In the rows, zero is written as 128.
Families of rows that turns and mirrors carry onto each other, the same ones carrying the whole set onto itself: the rest of each named row's family, in list order
12 families of 3 rows
zakuv: [116 154 120  95 140 134 140 123 133 111  96 110 129 134 139  79  83 137
 111 126 132 122 131 137 127 121 164]
gigo: [115 137 139 101 130 134 136 118 142 112 102 116 130 133 136  69  76 144
 118 123 120 126 132 135 119 113 162]
pob: [116 113 116 133 124 144  87 142 123  95 126 119 122 148 118 100 109 129
  91 104 109 107 130 126 116 106 169]
relan: [118 138 126  91 131 124 133 120 136 107  98 132 130 125 126  75  87 141
 118 139 123 116 132 141 122 113 161]
nep: [109 152 128  94 132 121 131 118 125 119 101 132 138 142 124  84  84 132
 136 133 126 109 138 133 122 112 173]
Rimo: [114 106 121 126 131 135  81 138 125  93 130 117 120 141 112  98 123 122
  96 123 108  99 128 141 123 113 177]
Tok: [112 116 145 121 167 137 105 104 140 123 110 108 127 148 143 123 112 144
 141 118 146 112 116 135 145 120 154]
dipid: [100 121 143 133 159 146 109 115 118 123 120 118 131 159 150 115 121 140
 143 114 147 113 131 136 146 115 154]
nide: [109 120 147 118 157 140 108 119 125 113 120 117 141 157 134 119 125 149
 138 122 155 111 123 151 149 119 150]
dib: [112 101 112 131 134 125  86 131 117 101 121 119 138 151 123 110 118 111
 100 110 106 107 129 128 117 107 181]
koz: [116 102 134 127 141 131  93 142 127  95 117 110 137 155 120 103 125 112
  98 107  92 112 133 126 121 116 164]
lur: [117 109 111 103 128 122  82 136 124 105 126 114 133 146 124 109 119 121
  98 124  91 101 130 122 120 124 167]
pip: [115 118 144 116 172 153 108 126 123 123 113 116 133 156 133 126 109 139
 130 128 132 109 124 132 165 121 149]
zapu: [117 140 138  97 148 136 128 126 130 118 107 130 137 129 131  73  87 141
 115 142 106 126 122 112 110 121 161]
mogo: [121 123 141 121 162 148 102 117 123 112 110 105 151 155 153 113 123 144
 139 120 145 116 135 133 144 130 139]
Nolok: [100 109 124 123 128 136  86 139 130 108 118 109 134 152 106 115 101 118
  94 127  95 101 121 125 130 115 169]
mopam: [125 100 114 126 123 143  82 145 127 108 122 105 122 147 126  96 125 128
 109 108 104 103 121 129 117 104 177]
Bomu: [126 134 133  78 144 126 123 125 124 115 103 119 149 135 144  83  81 144
 112 139 116 113 122 140 118 135 157]
zil: [113 131 159 122 158 148 105 120 123 126 108 103 139 157 147 110 125 143
 130 118 145 106 129 131 145 110 137]
gukev: [120 147 138  99 132 131 132 135 128 122  96 115 138 134 136  70  86 134
 105 136 123 111 137 124 112 106 157]
Nev: [128 105 125 119 126 137  99 137 131 105 130 103 105 138 117 101 108 113
 107 118 101 103 122 140 127 103 181]
diro: [113 146 127  98 126 118 122 125 127 120  85 115 139 131 143  78  80 131
 111 132 117 119 126 137 114 125 161]
bagul: [125 106 117 123 130 137  78 141 126 116 132 107 117 136 127 107 122 126
  90 115 104 114 124 121 127 120 173]
kulos: [121 120 147 123 154 155  96 112 116 105 129 113 149 152 135 121 111 155
 133 115 145  93 124 143 142 113 150]
loka: [123 131 140 139 153 151  92 107 132 122 116 106 136 145 149 108 115 147
 141 109 137 104 118 128 151 121 149]
Mubek: [119 118 142 109 169 136  94 120 124 115 112 103 129 155 151 122 124 136
 137 124 130 100 123 142 149 140 145]
taf: [134 137 127  95 147 140 124 121 132 106  99 128 144 132 125  71  75 141
 114 127 119 125 125 130 112 119 169]
litug: [123 109 107 139 114 128  99 135 128 114 130 106 131 140 133 101 112 116
 104 105 103 108 119 124 124 104 172]
Rugof: [101 133 135 122 155 149 100 104 128 112 120  99 136 158 142 118 129 143
 127 111 146 113 131 137 152 124 151]
zapek: [121 137 126  93 127 128 124 126 136 126  92 121 137 132 137  68  87 148
 125 125 120 112 131 127 114 111 174]
Rored: [129 153 126 113 135 133 127 128 127 122 101 119 151 139 138  66  78 135
 124 117 125 118 128 131 122 124 174]
bok: [113 125 135  99 144 138 135 123 127 109  99 116 154 135 131  79  72 132
 114 149 111 110 137 133 130 117 162]
rak: [104 119 152 124 168 132 113 126 128 119 104 115 136 148 152 125 110 145
 126 117 143  99 114 129 139 126 140]
romet: [110 114 105 122 125 143  97 129 119  97 134 104 123 136 128  99 118 122
  81 119 105 108 127 131 119 109 174]
Taza: [114 112 130 130 124 142  86 143 123 113 128 102 123 147 124 101 129 117
  91 120 105 102 127 119 116 100 162]
kal: [117 119 142 120 153 146 102 115 120 125 104 113 143 156 153 110 123 157
 144 107 145 102 121 142 142 111 152]

Same family as bok: pip, Nolok
Same family as Rugof: zakuv, romet
Same family as kulos: nep, Nev
Same family as Mubek: lur, Bomu
Same family as dipid: gigo, pob
Same family as dib: Tok, taf
Same family as gukev: zil, Taza
Same family as relan: Rimo, nide
Same family as mopam: zapek, kal

Families of rows that turns and mirrors carry onto each other, the same ones carrying the whole set onto itself: the rest of each named row's family, in list order
4 families of 8 rows
dagul: [119 143 130 128 143 124 113 129 133 109 107 118 112 116 121 141 150 102
 139 105 115 107 159 127]
zirov: [107 128 134 120 135 121 129 133 136 126  97 115 116 151 129 119 136 135
 125 131  92 144 161 126]
zor: [115 106 116 135 131 143 129 114 111 109 132 114 156 109 131 142 147 102
 151 116 136 112 121 121]
kesos: [117 117 117 135 134 135 120 116 104 110 128 115 151 102 130 142 140 108
 156 119 144 114 119 121]
dozo: [101 105 118 129 121 132 125 131 114 135 132 128 148 153 135 116 143 139
 147 136 121 146 109 119]
faf: [115 114 124 137 124 134 118 121 105 112 140 118 150 110 133 140 143 107
 160 116 139 109 114 126]
zuvuf: [109 141 146 152 131 129 103 117 114 124 105 106 138 123 114 130 136 115
 135 151 112 145 133 137]
lebi: [102 107 118  99 135 129 137 140 127 103 135 121 123 138 135 127 142 129
 156 103 109 112 148 103]
kivep: [109 139 138 158 129 136 107 121 111 128 106 111 141 125 122 131 137 116
 125 145 120 144 135 148]
ladal: [105 127 140 118 149 128 145 124 123  85 107 129 149 134 125 117 124 117
 121 118 124 133 127 129]
guzan: [103  98 130 129 118 132 135 124 108 128 131 116 154 144 142 118 129 140
 144 142 115 146 115 124]
zos: [112 120 124 136 122 138 116 115 111 111 121 117 157 104 138 140 134 104
 159 116 137 109 116 123]
vatok: [109 117 140 126 144 128 137 118 122  84 103 124 159 133 125 114 130 112
 125 116 122 138 125 128]
zani: [126 145 138 127 135 123 122 128 126 106 109 110 114 111 127 142 148  99
 137 106 109 114 161 128]
fegem: [121 134 140 157 125 127 109 113 115 132 102 111 144 123 127 132 138 112
 129 145 121 141 127 148]
sebi: [ 98  97 121 127 125 131 125 124 116 132 128 122 153 149 135 118 131 144
 146 142 123 138 113 122]
miran: [107 134 142 120 128 112 118 138 131 127 105 119 111 151 132 116 134 141
 132 132  94 141 152 130]
sul: [117 118 120 136 118 129 103 139 131 148 133 102 116 127 140 148 151 121
 165 124 110 116 141 132]
toba: [112 140 132 153 130 126 103 114 115 127 108 104 140 124 118 136 131 108
 133 145 118 136 136 150]
marer: [101 103 124 131 122 127 126 124 115 136 127 115 146 143 136 109 138 143
 146 145 116 143 107 128]
fir: [105 125 140 121 126 120 127 137 138 128 109 119 116 158 130 118 140 134
 127 130  88 139 155 129]
bonod: [106 123 138 121 143 127 145 114 113  88 104 131 152 133 123 112 128 121
 119 124 120 137 134 119]
Fuv: [114 125 118 130 115 127 112 135 119 153 134 111 107 127 137 145 150 130
 159 131 109 115 150 123]
Nemu: [122 136 141 126 138 124 123 122 129 101 106 105 119 107 127 143 136 103
 137 112 110 108 166 132]
vude: [112 122 135 120 137 118 133 138 132 125 116 117 110 156 124 120 145 137
 124 131  96 144 157 128]
parez: [113 102 114 103 128 126 143 136 128 114 131 129 129 138 148 129 144 129
 149  96 120 108 141 114]
doti: [115 115 119 129 104 125 103 125 121 153 136 114 109 124 135 143 146 123
 155 130 110 123 139 124]
losu: [114 102 120  98 130 118 140 133 131 109 132 124 127 137 139 129 142 128
 158 102 111 108 138 103]
fuda: [108 126 139 127 155 130 145 128 121  85 102 120 159 134 127 117 132 120
 130 119 120 130 136 126]
tif: [121 137 134 126 138 129 121 129 128 101 111 119 120 118 126 151 140  98
 138 102 116 110 167 123]
ponun: [117 114 118 138 111 128 103 128 118 151 130 105 118 127 137 143 156 126
 161 128 108 119 147 121]
fola: [111 101 125 103 129 130 145 139 128 109 128 130 127 136 145 123 148 134
 152 103 113 117 139 101]

Same family as zirov: faf, vatok, toba, marer, Fuv, tif, fola
Same family as Nemu: zor, dozo, lebi, fegem, miran, sul, bonod
Same family as zuvuf: dagul, guzan, zos, vude, parez, doti, fuda

